128 stands for zero in the data rows.
Here are some points, one per row:
[166 130 165 124  58 134  98 178  31  67 161 105  75 160 212 156  89  95
  92 112 204 196 134 130  67 102   0 122  45  42  97 135 104 136 190 113
 165 129 151 194 142 165 117 152 169 152  93 204 104 189 127 148 141 190
  94  49 135]
[160  72  80  98  68   0 151 100  88 215 126 220 147  71  25 136 156 165
  55  79  99 145 121  85 166 123 130 188 157 152  98 187 115 121  43 104
 168  57 127 150 147 159  93 156 181 161 154 116 119 144 191 115 114  94
  83 219 210]
[ 97 124 159 133  57 176 148 157 114  35  97  93 138 217 109  55  79 134
 137 182 141 191 159 163 202 150 170  74 118  78 126 140  82 178 201  87
 123 139 196  93  53 165 162  90 100  70 135 134 131 124 133 159  89 169
 206  73 137]
[114  79 139 150 187 167 171  87 147 164  83  13 144  84 131 111 177 157
 135 191 123  69 149 153 124 188 193 124 162 191 120 165 169 135  95 179
 107 148 118 118  81 100 139 144 101 139  72 100 123  65  67 116 112  64
 180 116  78]
[104  90 159 120 133 126 154 119 126 210 186 152 135 213 131 203   0 147
 128 126  93 109 138  56  86 218 103 122 106 102 112  95 129  78 198  83
  71  67 111  99 105 105 108 115 141 136 255 111 124 145 182 126 162 203
 132 201  55]
[128 164 129 143 206 111 158  92 136 201  96  87 159 117 156 168 127 134
 149 167  99  58 141  81  99 204 175 144 219 125 110 171 177 107 166 161
  82 108  76  89 114  96  97 151 123 120  97  58 139  87 169  56 108  93
 102 151 159]
[ 94 101  99 130  90  74 132 147 205 103 226 166 130 158  93 114 114 171
  86 175 111 121 138 207  83 112   0 123  73 145 109 106  72  93 124  91
 163 126 138  86 145  98 136  98 142 126 214 136 151 175 145 196 115 137
 120 173 181]
[155 119 188 141 114 153 138 115 102 184 121 150 124 209 166 202   0 114
 161  79  77 166 146  42  80 178 167 125 130  95 126 104 137 129 178  87
  50  61 107 146  88 149  88 160 112 154 177 184  80 122 143  55 187 255
 114 144   0]
[102 122 136 106 150 184  87 169 133  92 144  61  98 128 122 151  75 107
 178 161 192 184 107  95 175  57 163 142  74 160 155  77 107 126  59 103
 136 169 159 110 167 125 187  86 133 122 117 111 158 132  88 163 153 134
 128 100 123]
[171 112 109 125 104 112  88 175  95 129 142 166  96  93 135 111 130 114
 181 132 164 157 117  62 162  26 156 102  77 143 185 112 116 150 110  90
 122 201 158 168 130 160 105  85 107  96 137 133 128 163 126  94 163 157
  81 119 130]
[ 91  92 156 112 119 222  85 138 132  92 128 108  87 112 112 145  80 100
 174 132 174 165 109 130 222  80 155 142  92 173 153  79 128 118  68 109
 127 153 164 118 146 124 218  87 129 149  92 112 166 124  63 143 150 126
 146 103 152]
[135 122  80 113 110 227 112 168  94 148  90 215 121 234 202 122 132  92
 147  22  26 154 132 115 124 112 174 108 198 161 155 118  98 111 147  74
 189 105  96 121 209 169 255 131 170 109 193 201  53  96 101  61 141  70
 145 123   0]
[117 206 154  96 214 133  84  81 184  92  44 148 136 215 113 180 114  55
 117  63 166  81  92 147 119 196 153 131 179  76 139 127 174 147 133 166
 169  94 129 106 152  93 131 153 167 171  37 145 149 131  88 109  95  74
 121 100 236]
[ 55 179 169  95 166 201 101 107 166  97  90 112 101 182  97 152  69 127
 127 124 146 130  98 136 199 133 144 132 125 144 130  83 123 112 101 160
 126  95 152  90 158  84 221 135 142 164  54 123 179  94  75 185 127  95
 184 115 195]
[125  67 127 176 142  83 188 100 138 167 102  47 182 129 154  79 226 141
  60 196 112 118 189 183 167 198 125  96 122 191  99 168 160 120 113 146
  71 136 130 139  55 105 114 140  76 140 147 172 102  76  67 130 104  91
 159 131  53]
[108 152 118 169 253 169 117  95 168 144 118 147 103  59 130  96  91 149
 140 137  80  52  78 123  63 138 115 129 161 140 129  97 137 149 163 162
 214 119  98 169 130 120 133 114 130 136 151  55 154 132  88 184 115  76
 148 137 106]
[137 100 138 111 106 173  87 139 117  71 140  82  93 138 101 141 113  94
 203  93 178 170 107  90 189  39 179 133  53 169 165  82 142 148  62 100
 133 182 158 151 170 141 181  86 126 122 104 121 134 130  95 141 166 134
 132 108 145]
[133  43 111 175 116 100 171 103 138 162 108  56 175 141 176  69 197 137
  63 177 136 123 200 191 147 215 147 102 113 174  95 192 150 129  81 127
  77 191 129 141  51 104 107 137  77 139 120 176  90 100  69 133 112  89
 164 148  55]
[107 127 159 130 181 207 136  83 176 135  86  60 149 113 130 153 148 131
 133 127 111  93 108 119 156 181 206 140 178 140 121 120 170 101  83 188
 124 113 115 110 112  88 167 161 114 159  40  82 173  74  85 123 114  45
 183  96 169]
[ 81 175 147 126  30  56 188 172 122  79 161  86 111 228 136  79  71 108
  73 120  42 156 153 187 193 108 143  83 113  86 112 172  91 191 156 114
 148 110 183  73  82 155 166 147  83  86 163 203  93 124 189 168 130 227
 217  81  34]
[132 255  98 123 172  35 131 128 124 144 134 248 143 114  91 132 197 102
 141  67 166  74 112 146  74 149  71 141 206  42 129 164 133 130 170 182
 122 134  98 120 182 121  28 150 153  91  77 117 140 159 208  49  97 123
  40 135 244]
[105 113 166 120 170 178 118  72 198 139  63  40 157 159  95 129 148 153
 146 153 125  90 101 147 146 146 159 160 160 196 120 115 163 105  51 178
 137 110 134 101 127  90 175 152 132 167  61  61 143  87  65 161  96  82
 169 124 129]
[ 91 135  90 127  94  88 139 139 200 100 229 174 130 152  80 136 151 185
  83 179  97 128 126 212  92 129  26 122  76 122 111  93  67  87 133  88
 155 119 131  86 150 105 107  92 145 132 198 135 166 164 147 200 103 141
 109 159 194]
[172 161  80 160 187  56 160  97 117 197  99 209 164  41  75  86 214 149
 133 150  95  70 114 116  55 113 107 146 220 121 118 169 146 127 183 170
 163 117  76 141 116 146  47 153 122  96 132  39 113 138 196  90 101  69
  94 176 158]
[112  94 200 161  80 158 132 110 137 156 181 181 140  48 219 169  47 121
  37  70  30 203 159 174  87 108  80 143  60  89 101 121  59 139 247 107
 137  44 122 151 138 139   7 177 122 153 203 190  97 131 133 158 158 255
  92 125   0]
[120 127 116 118  75 173 103 148 148  60 170 255 193   0 165 102 133 114
  51  76   0 134 117 190  74 149 116 115 147  79 144 112 171 145 199 151
  79 103  69 152 121 131 121 149 114 110 255 178 121  98 149 201 157 197
 137 127  94]
[117 140  85 124 157 112 140 103  84 187 104 169 136  32  32 114 147 192
 113 102 107  66  83  55 167 114 166 171 204 160 120 157 150 118  89 181
 148  81 105 136 149 127 143 148 170 132 122  60 133 113 168 136 120  54
  97 210 221]
[160 189  76 105 177  52  90 158 139  86 152 176 125 139 113 144 197  78
 192 118 219 117 111 118  77  67  99 152 137 100 158 132 121 131 123 124
 139 181 127 130 178 124  66 110 141  90  71 113 153 170 165  61 119 120
  59 141 210]
[182  90 103 134 147 124 127 155 103 100 106  49 113 101 155 140 169 127
 174 173 233  91 142 117  78  88 174 135 101 170 180 127 137 142  91 119
 142 251 113 125 109 131 107  95 104  93 152  44 128 126 143  68 134  83
 152 123  97]
[154  62 108 153 118  80 187 107 134 171  90  41 164 165 171  66 193 163
  97 162 118 121 175 180 162 213 128 107 149 156  94 178 155 138  94 131
  58 133 139 141  34 114 105 124  73 149 110 202  99 109  76 140  99  93
 210 142  49]
[154 151 195 118 107 182 110 169  93  38 160 141  85 136 189  94 167 142
  75  85 177 188 141 132 101  88  79  85  62  88  94 120 136 157 143  69
  80  61 138 192 154 165 105 163 177 200   0 119  99 167 166 152 139 186
 117  55 108]
[117 230  91 107 120  46 156 104  88 205 151 188 142  52  32 117 202 173
 156 106  90 116  94  91 153 159 142 158 195 113 113 151 102  78 150 196
 130  79 106  93 153 136  95 150 147  98  97 126 115 142 204 128 125 111
  58 186 233]
[111  88 150 106 106 197  81 134 139 112 117  63  75 149 113 149  95 109
 186 127 160 177  98 126 207  24 207 126  78 155 161  73 141 152  51 130
 119 145 150 134 166 135 209  97 124 137 120 125 148 116  71 146 159 112
 132 116 140]
[163  60 117 109  76 154  83 180 103  83 146  97  91 142 139 128 129  93
 164 132 188 171 154 105 170  35 132 128  65 130 175 100 118 145  98  66
 153 209 149 138 143 157 152  72 120 119 171 131 137 152 106 123 154 147
  96 107 122]
[190 117 113 123  47  96  93 157  61  72 135 121  82 170 203 184  67  93
 170 138 214 180 137  92  68  79  23 113  44  74 135 105 101 129 162 100
 160 210 160 183 116 166 160  99 133 108 163 230 133 162 121 115 147 193
 112  69 144]
[150 216 100 149 168  73 166 122 125 169 123 169 165  78 105  96 226 142
 151 172 115  40 125 110  74 186 116 145 209 124 119 163 125 109 152 173
 120 125  95 114 135 114  49 152 109  83  76  61 135 145 200  74  99  82
  94 128 176]
There is one direction along which these points spread out most. For each point below, how far along it does it lie, from 0 to 99? The average is 50, and the first point in the table lies past the average. One standard deviation of the points above along it is 16.
[190 117 113 123  47  96  93 157  61  72 135 121  82 170 203 184  67  93
 170 138 214 180 137  92  68  79  23 113  44  74 135 105 101 129 162 100
 160 210 160 183 116 166 160  99 133 108 163 230 133 162 121 115 147 193
 112  69 144] 75
[114  79 139 150 187 167 171  87 147 164  83  13 144  84 131 111 177 157
 135 191 123  69 149 153 124 188 193 124 162 191 120 165 169 135  95 179
 107 148 118 118  81 100 139 144 101 139  72 100 123  65  67 116 112  64
 180 116  78] 38
[163  60 117 109  76 154  83 180 103  83 146  97  91 142 139 128 129  93
 164 132 188 171 154 105 170  35 132 128  65 130 175 100 118 145  98  66
 153 209 149 138 143 157 152  72 120 119 171 131 137 152 106 123 154 147
  96 107 122] 70
[102 122 136 106 150 184  87 169 133  92 144  61  98 128 122 151  75 107
 178 161 192 184 107  95 175  57 163 142  74 160 155  77 107 126  59 103
 136 169 159 110 167 125 187  86 133 122 117 111 158 132  88 163 153 134
 128 100 123] 65
[108 152 118 169 253 169 117  95 168 144 118 147 103  59 130  96  91 149
 140 137  80  52  78 123  63 138 115 129 161 140 129  97 137 149 163 162
 214 119  98 169 130 120 133 114 130 136 151  55 154 132  88 184 115  76
 148 137 106] 39
[155 119 188 141 114 153 138 115 102 184 121 150 124 209 166 202   0 114
 161  79  77 166 146  42  80 178 167 125 130  95 126 104 137 129 178  87
  50  61 107 146  88 149  88 160 112 154 177 184  80 122 143  55 187 255
 114 144   0] 63
[ 81 175 147 126  30  56 188 172 122  79 161  86 111 228 136  79  71 108
  73 120  42 156 153 187 193 108 143  83 113  86 112 172  91 191 156 114
 148 110 183  73  82 155 166 147  83  86 163 203  93 124 189 168 130 227
 217  81  34] 69
[154 151 195 118 107 182 110 169  93  38 160 141  85 136 189  94 167 142
  75  85 177 188 141 132 101  88  79  85  62  88  94 120 136 157 143  69
  80  61 138 192 154 165 105 163 177 200   0 119  99 167 166 152 139 186
 117  55 108] 65
[ 91  92 156 112 119 222  85 138 132  92 128 108  87 112 112 145  80 100
 174 132 174 165 109 130 222  80 155 142  92 173 153  79 128 118  68 109
 127 153 164 118 146 124 218  87 129 149  92 112 166 124  63 143 150 126
 146 103 152] 64
[ 94 101  99 130  90  74 132 147 205 103 226 166 130 158  93 114 114 171
  86 175 111 121 138 207  83 112   0 123  73 145 109 106  72  93 124  91
 163 126 138  86 145  98 136  98 142 126 214 136 151 175 145 196 115 137
 120 173 181] 54
[160 189  76 105 177  52  90 158 139  86 152 176 125 139 113 144 197  78
 192 118 219 117 111 118  77  67  99 152 137 100 158 132 121 131 123 124
 139 181 127 130 178 124  66 110 141  90  71 113 153 170 165  61 119 120
  59 141 210] 41
